In the rows, zero is written as 100.
One hidden turn or mirror swaps the rows below in pairs. Which row is each named row swapped with?
The rows were stretched afterwards, more along some directions than others.
q_74: 105 101  97  82 113 105  94  91 110 108  93 100  90  86 111  89  94  96 106  95
q_238: 106 103  93 112  94  97  99 116  97 114 105  86  77 105  87 111 120  84 102 104
q_135: 113  88 104  84  96 102 107 103 104 113 102  83 132  90  96 109  89  93 113  93
q_268: 120  94 104 102 107  96 106  94 104 120  89  81  99  91 102 108  97  88 106  84
q_631:  92  89 107  99  92  93 111  90  95  93  86 101  99 103 101 108  76  95  84  87
q_829:  96  92 116  97  92  90 120  88  98 110  90  87 102 106  93  83  92  83 103  73
q_865:  98 108 111 106  88  94 127 120  77 112  92 107  74 129  82 103 112  72 107  93
q_718: 111  83  97  87 111 110  92  83 102  99  94  94 117  79  91 107  90  97 113  72
q_285: 101 105  95  97 111 107 100  78 119  91  85 108 113 101 114 116  98  93  93 103
q_653: 110  97 121  93  96 109 101 102 109 118  90  83 111 114  93 101 100  88  97 101
q_975: 102  99  70 117 100 101 113  94  94  93 102 108  90 103 102 115 101  97 109  86
q_405: 104  93 117  77  93  99  92  99 104 124 103  84 105  94 104  92  96 106 114 104
q_881: 113 102 107 106 104  96 103 114  98 123  93  83  87 112  94 102 119  81 114 101
q_38:  92 110  85 114  82  85 133 118  92 103  85 104  99 117  95 129 101  90  99  89
q_662:  97 120 107  99  98  98  94 119 104 109  90  95 103  95  97 120 108  89  92  91
q_33:  89 112  99 112  82  95 118 115  86 109  96  99  73 113  97 106 100  90  79 103
q_968: 104  75 101  93 103  99 100 100  93 102  96  86 106  96  85  96  89  94 125  88
q_479: 116 100  85 106 112  96 107  97 101 106  93  94  93  90 107 111 107  88 113 101
q_877:  88 110  99 123  92  85 127 108 106 106  96  94  90 130  88 100 105  84  89 107
q_162:  90  99 116  93 103  88 115 107  90 109  87 102  88 118  87  99 106  77  96  72
q_87:  98 112  92  97  97  96 115  98 105  99  92 112  90 105 114 122 107  92  96  96
q_958: 111 105 104  83 105 104  97  92 115 115  96  89 118  83 101  94 100  86 102  88
q_934: 120  88  84 100 100 104 104 107 102  96  98  95 130  87  97 115  88 101 106  92
q_290:  92 103  90  95  97 101  92 111  99 105 107  96  78  89  93  95 101  95 100  94
q_192:  86  91  86 108  98  87 121  97  86  87  81 111  97 107  97 103  78  90  90  98
q_296: 108  86  82 115 104  99 116  82  94  79  89 105 111  90 107 108  74 103  95  80
q_869:  91  88 116  87  91  95 106 104 102 112  87  93 105 115  92 100  81  94 102  91
q_763: 104  89 100  90 111 114  79  92  99  95 100  94  96  87  96  96  99  96 115  87
q_640:  88  97  99  95  90 103  91 108 111  91 112  90  97  97  91  98  88 100  91 103
q_493: 112 101 112  77 116 113  76  90 115 113 101  92  94  82 114  98  92  88  93  84
q_902:  98  94 112  98 103 108  88 109  95 104 100  86  99  99  80  92  98  88 118  87
q_303: 107 103 110  84  99 115  83 110  94 109 101  97  78  89  99  97  88  85  99 100
q_269:  96  86 117  91  84  97 106 106 106 101  94  87 104 115 100 107  93  93 104  97
q_450: 100  93  92  98  95 109  97  89 110 101  92  96 116  94 104 112  68 104 100  88
q_626:  98  84 104 107  99 104  88  99  98 111  99  82  93 106  75  92  93  90 104  95
q_650: 108  89  92  98  84  96 116 116  95 104 105  97 107 109  99 111  95  90 112 105
q_901: 103 105  91 125 104  89 115 110  92 108  87  96  86 116  94 101 105  83 113  99
q_202: 102  98 106  91  98 117  97  84 103  86  98 100  97  95 106 107  99  97  93  89
q_751:  83  95 105  87  86  88 118 126  76 114  92 107  89 123  83 112 110  90 101  84
q_939:  93  92  95 104 105  90 123  80  92  90  83 100 110  94 102 105  80  92  94  82
q_31: 103 101 117 102 101 114  92  83 111 105 100  93 115 104 101 103  88  96 106  77
q_637: 114 115 102 109 109 106  94 106 105 112 102  88  84  95 104 104 115  83 110 101
q_675: 111  98 100  92  95 104 108  99 107 105  98 102 122 102  99 121  98  92 100  97
q_92:  96  97 105  90 103 100  98  97  95 119  91  99  83 105 110 102  88  96  88  94
q_454:  95  97 108  94  90  83 129 116  90 115  92  97  80 120  91  91 112  86 116  86
q_226:  90 106  88 108  94 104 101 113  85  90 104 114  82 108  99  95 105  99 111  99
q_426:  94  89  92 105  91  85 103 132  89 119  88  83  94 108  79 103  87  92 102  98
q_656:  93 108 103 112  86  87 110 141  84 119  95  95  78 124  89  92 108  88 108 111
q_195:  91 101 106 114  90  83 123 119  92 127  94  88  79 128  78  88 107  81 106  95
q_802:  86 102 107  97  90  79 130 105  82 111  87 106  98 121  88 103 118  95 113  94
q_84: 107  95  88  97 100 110  83 115  97  94 108  93  97  86  95 103  98  98 121  95
q_863:  91  95 108  97  79 107 109 117  88 112 103  96 106 119  75  99  94  94  98  95

q_202 swaps with -> q_653
q_631 swaps with -> q_675
q_238 swaps with -> q_626
q_74 swaps with -> q_454

